Here are some points, one per row:
[ 1.1  0.4 -0.9 -2.2 -0.9  1.1  0.3  0.3 -1.7  1.0  0.2 -0.1 -0.6  0.1  0.0  1.0  1.2 -0.9  0.6 -0.1  0.4  0.6 -3.1
  0.3]
[ 0.6  0.7  0.7 -0.2 -1.0 -0.6 -0.5 -0.9 -1.1 -1.9 -0.6  0.3  0.7  0.3  0.2  0.7 -0.6  1.5  1.0  1.0  0.4 -1.3  0.3
  0.5]
[-1.6 -2.3  1.1 -0.7 -0.6  0.3 -0.5  1.2  1.5  0.4  0.4 -0.4  1.2  0.4  0.4 -0.1 -0.4 -1.2 -0.5  0.5 -1.0  0.5 -1.3
 -0.3]
[ 0.0 -0.3 -2.1 -0.1  1.5 -0.7  1.7  0.8 -0.7  0.9 -0.6 -0.1  1.0  0.4 -0.4  1.1 -0.2  0.3  0.0  0.5  0.6 -2.6  0.1
  0.2]
[ 1.0 -1.7 -0.8 -4.5  0.9 -0.4  0.3  0.9  0.5 -0.9 -0.1  0.0  0.9  0.4  1.2  0.4 -2.2  0.2 -0.3  0.3  0.3  0.6  0.1
 -1.2]
[-0.4  0.5 -1.5  0.5  0.5 -0.9 -1.5  1.4 -0.1  1.0  1.6  1.0  0.2 -1.2 -0.2  0.3  0.0  0.9 -0.4  0.7 -1.0  1.1  0.8
  0.6]
[ 0.3  0.2 -0.5  0.8 -2.3 -1.0 -1.4 -1.3  1.2 -0.1 -0.7 -1.5 -0.4  1.2 -1.4  1.4  0.0 -1.1 -1.5 -1.6  0.3  0.7  1.0
  0.8]
[ 0.6 -1.3  0.8 -0.3  0.4  1.6 -0.1  0.0 -0.5 -0.1 -0.6  0.8  0.1 -0.5 -0.9  0.5  0.9  0.3 -0.7  0.8 -1.3  1.2  1.1
  0.8]
[ 1.6  0.6 -0.3  0.8 -0.7 -0.3 -0.4  1.6  0.2  0.3 -0.8  0.3  0.1 -1.5 -1.0  0.8  0.4 -1.7  1.5  0.7  0.8  1.0  0.7
 -0.6]
[-0.4  0.2  1.3  0.3  2.0 -0.9 -0.3  0.7  0.4  0.3 -1.0  0.5  0.1 -0.5 -0.5 -0.4  0.2 -0.4  0.2  0.5  0.1 -0.8  0.8
  0.9]
[-0.3  0.2  1.0 -0.8 -0.2  0.3  1.5 -1.0  0.5  0.3  0.5 -0.1 -0.3  0.2 -0.7 -0.8  1.0  1.6  1.0  0.8 -0.4  1.0  1.0
 -0.8]
[-1.8  0.6 -0.4  0.4 -0.7 -0.9  0.4 -0.8 -1.2 -1.6  0.6 -1.7  0.7 -0.2  1.6  0.9  1.0 -0.5 -0.6  0.1  0.2  0.7  0.5
  1.1]
[ 0.8  0.0  0.9  0.2  1.1  0.1  1.6 -1.0  1.3  1.4  0.8  0.4  0.3 -1.6  0.4 -0.8 -0.8 -0.2  0.6 -0.2  0.9 -0.8 -1.4
  1.5]
[ 0.7  1.1  0.3  0.8  0.5 -0.6 -0.1  0.5 -0.3 -0.7  0.6 -0.3 -2.7  1.3  0.5  0.6 -1.7  1.1  0.4  1.2 -0.7  0.2 -0.7
  0.2]
[ 0.4  0.6  0.9 -0.6  0.0  1.6 -1.1 -0.5 -0.3 -0.6  0.8  0.9  2.0  0.7 -1.4 -1.6 -0.4 -0.6  0.1  0.5  1.0  1.4 -0.5
  0.0]
[-1.9 -0.1 -1.6  0.2 -1.3  0.4  1.6 -0.3  1.2  0.6 -1.6 -0.6  0.9  0.8 -1.5  1.2  0.5 -2.2  1.1  1.1  0.3 -0.2  0.2
 -1.1]
[ 1.2  0.2  1.3  1.2  0.3  1.1  0.9  0.4 -0.6 -0.3 -2.2 -1.1 -0.7 -1.3  1.6 -0.5  0.3 -0.3  0.1 -1.4  0.9 -1.4  1.1
 -1.3]
[-0.7  0.9 -1.0 -0.9  1.1  0.7 -0.8 -0.9 -2.5 -0.2  0.8  1.3 -1.0 -0.9  0.8 -0.9 -2.0 -1.5  0.4 -0.9  1.4  1.2  1.6
 -0.4]
[-1.8  0.7 -0.8  1.0 -0.1 -1.8  1.7  1.5  0.8  0.4  0.5 -1.2  0.6  1.1 -0.3 -1.0  0.2  1.5 -0.9 -0.2  0.7  0.5  0.1
  0.6]
[-0.3  0.3  1.6  0.3  0.4  0.8 -0.3 -1.6  0.9  0.6  1.0  1.3 -1.0  0.8  1.7  0.7  1.1 -0.6 -1.6  0.1  0.1 -0.4 -0.5
 -0.8]
[ 0.4 -1.3 -1.2  1.1 -1.0 -0.5 -1.0 -0.9 -1.7  1.1  0.9  0.0  0.4 -0.9  1.1  0.3 -0.9  1.1  0.8 -1.4 -2.8  1.1 -0.5
  1.7]
[ 0.9 -0.3 -0.2  0.7  0.8 -0.1 -1.1 -0.5 -1.4  0.7 -0.8 -0.4  0.1  1.7 -0.9 -0.4  0.9  0.4  0.7  0.8  1.0 -1.1 -1.1
  0.9]
[ 1.0  0.5  0.6  1.0  0.5 -0.1 -0.1 -1.3  0.2 -0.3  0.7  0.1  0.8  0.6 -0.4  1.0 -0.1 -1.5  1.2 -1.9 -4.8  0.0  0.5
 -4.8]
[ 0.9  0.8  1.2  0.3 -0.4 -0.8  1.1  0.6 -1.7  0.8  1.4  0.9  0.0  0.1 -1.9 -1.3 -0.2  0.2  0.0 -2.4  1.1 -1.1 -0.4
 -0.2]
[-0.1  0.7 -0.5  0.9 -1.5  0.4 -1.3  1.4  1.1 -0.2 -1.8  0.3  0.7  0.2  2.1 -4.0  0.5  0.4 -0.4  0.9 -0.9 -1.1  0.3
  0.1]
[-0.8 -0.9 -2.8  1.2  1.5  1.4  0.1 -2.0  1.2 -1.2  1.2  0.5  0.4 -1.0 -0.5 -0.7  0.8  0.5  0.6 -0.9  1.6  0.8 -0.4
 -0.4]
[ 0.4  0.3 -1.2  0.3  0.2 -1.7 -1.1 -1.7  0.7  0.1 -3.2  0.0  0.3  1.0 -0.9  0.4  0.6  1.2 -2.4 -1.7  0.9  1.7 -0.3
  0.4]
[-0.6 -0.9  0.9 -0.1  0.1  1.6 -0.4  0.3  0.4  0.6  0.4  0.6  0.7 -2.1 -0.4  1.7  0.3  1.5 -1.6  0.4 -2.3 -1.5 -0.2
 -1.3]
[-0.2 -0.1  1.5  0.6 -0.6 -2.7 -0.8  0.0 -0.1  0.0 -0.5  1.2  0.0 -0.2 -0.3 -0.3  0.6 -0.5  1.9  0.5  0.7 -1.6  0.8
 -0.3]
[ 1.0  0.7 -0.1 -0.7 -0.9 -1.2 -1.2 -2.1  0.7  0.6  0.1 -0.9 -0.9 -1.8 -0.6 -3.1  0.4  0.5 -2.1  1.5  0.8 -1.1 -0.2
 -2.3]
[ 0.3 -1.9  0.3  1.5  0.4  0.4  0.5  0.8  0.5 -0.5  0.7  0.7 -3.5  0.5  0.2  0.8  1.1  0.6  0.6 -0.8  0.7  0.7 -2.7
  0.1]
[ 0.6  1.0  0.5 -1.2 -0.7  1.8 -0.5 -0.2  0.7 -1.3 -0.1 -1.2 -0.2  0.8  0.4  0.7 -0.3  1.5  0.4 -0.8  0.7 -0.7  1.0
  1.2]
[-0.5 -2.1  0.6 -1.5  0.8  0.4 -0.5  1.1  1.0  1.3  0.6  0.0  0.7  0.9  1.0  0.2 -0.1  0.6  0.8  0.4  0.2  0.4 -0.7
 -0.4]
[ 1.0  0.3 -0.4 -0.3  0.7  0.3  1.8  0.4  0.6 -2.3  0.1  0.9  0.5  0.7 -0.6  0.9  0.8  0.3 -1.2  0.0  0.3 -1.1  0.0
  1.0]
Along one direction, these points spread out more than along any other. Take the direction at right angles to it along which they spread out most. Go by this last direction. How many in every 100 of the points above lie lower along it than each point below? Answers are rounded to whole numbers. More than half of the points above lie lower than the first one.
[ 1.1 -0.2  0.2 -2.0 -0.2  0.2  0.3  1.2 -0.1  0.1 -0.9  0.3  1.4  0.0  1.6  0.1 -0.6  0.6 -0.3  0.2  0.3  0.9 -1.5
  0.0] 88
[-0.2  0.5 -1.5  0.6  0.4 -0.2 -1.1  1.5 -0.1  0.7  1.6  0.8  0.1 -0.6 -0.1  0.7  0.2 -0.4  0.1  0.8 -0.8 -0.5  0.9
 -0.3] 50
[-0.1  0.5 -0.3  0.0 -2.1 -0.5 -1.3 -0.9  1.3  0.7 -0.5 -1.4 -1.2  1.2 -1.2 -0.8 -0.4 -1.1 -1.0 -1.6  0.5 -2.1  0.4
  1.4] 12
[ 0.5 -0.6 -0.5 -0.7  0.3  1.4  0.1  0.1 -0.5  0.0 -0.3  0.9 -2.1  0.4 -0.2  0.1  1.1 -0.2 -0.6  0.7 -1.5  1.1  1.3
  0.8] 71
[-0.2  1.0 -0.5  0.5  0.4  0.3  0.0  1.4  1.2  0.5 -0.4  0.8  0.6 -0.6  0.0  1.0  0.5 -0.3  1.6 -0.8  0.9  0.9  0.8
 -0.6] 47
[-0.3  0.7  1.4 -0.4  2.2 -0.5  0.1  0.7  0.3  0.5 -0.4 -0.9  0.1  0.1 -0.2 -0.6  0.5 -0.4  0.3 -0.2 -1.1 -0.8  0.9
  1.2] 35
[-0.3  0.1  1.0 -0.5  0.0  0.5  1.5 -1.0 -0.4  0.2  0.4 -0.1 -0.3  0.4 -0.6 -0.9  0.8  1.5  0.7  0.8  0.3  1.0  1.1
 -1.2] 38
[-1.7  0.7 -0.3  0.5 -0.7 -0.9  0.4 -0.9 -1.4 -1.6  0.5 -1.6  0.8  0.0  1.8  0.9  1.0 -0.6 -0.7  0.2  0.3  0.7  0.4
  1.0] 35
[-1.2 -2.3  1.1  1.5 -0.3  0.8  0.8  1.1 -2.9  0.6  0.8 -1.8  0.7 -1.7  0.2 -0.5 -1.8 -2.2 -0.1 -0.2  0.7 -0.2 -0.1
  0.4] 76
[-1.0  1.4  0.4  0.3 -0.6 -0.5  0.6 -0.2  0.9 -1.8  0.1  0.6 -2.3  0.6  0.1  0.3 -4.1  0.1  0.5  0.8 -0.7  0.6 -1.9
  0.9] 79
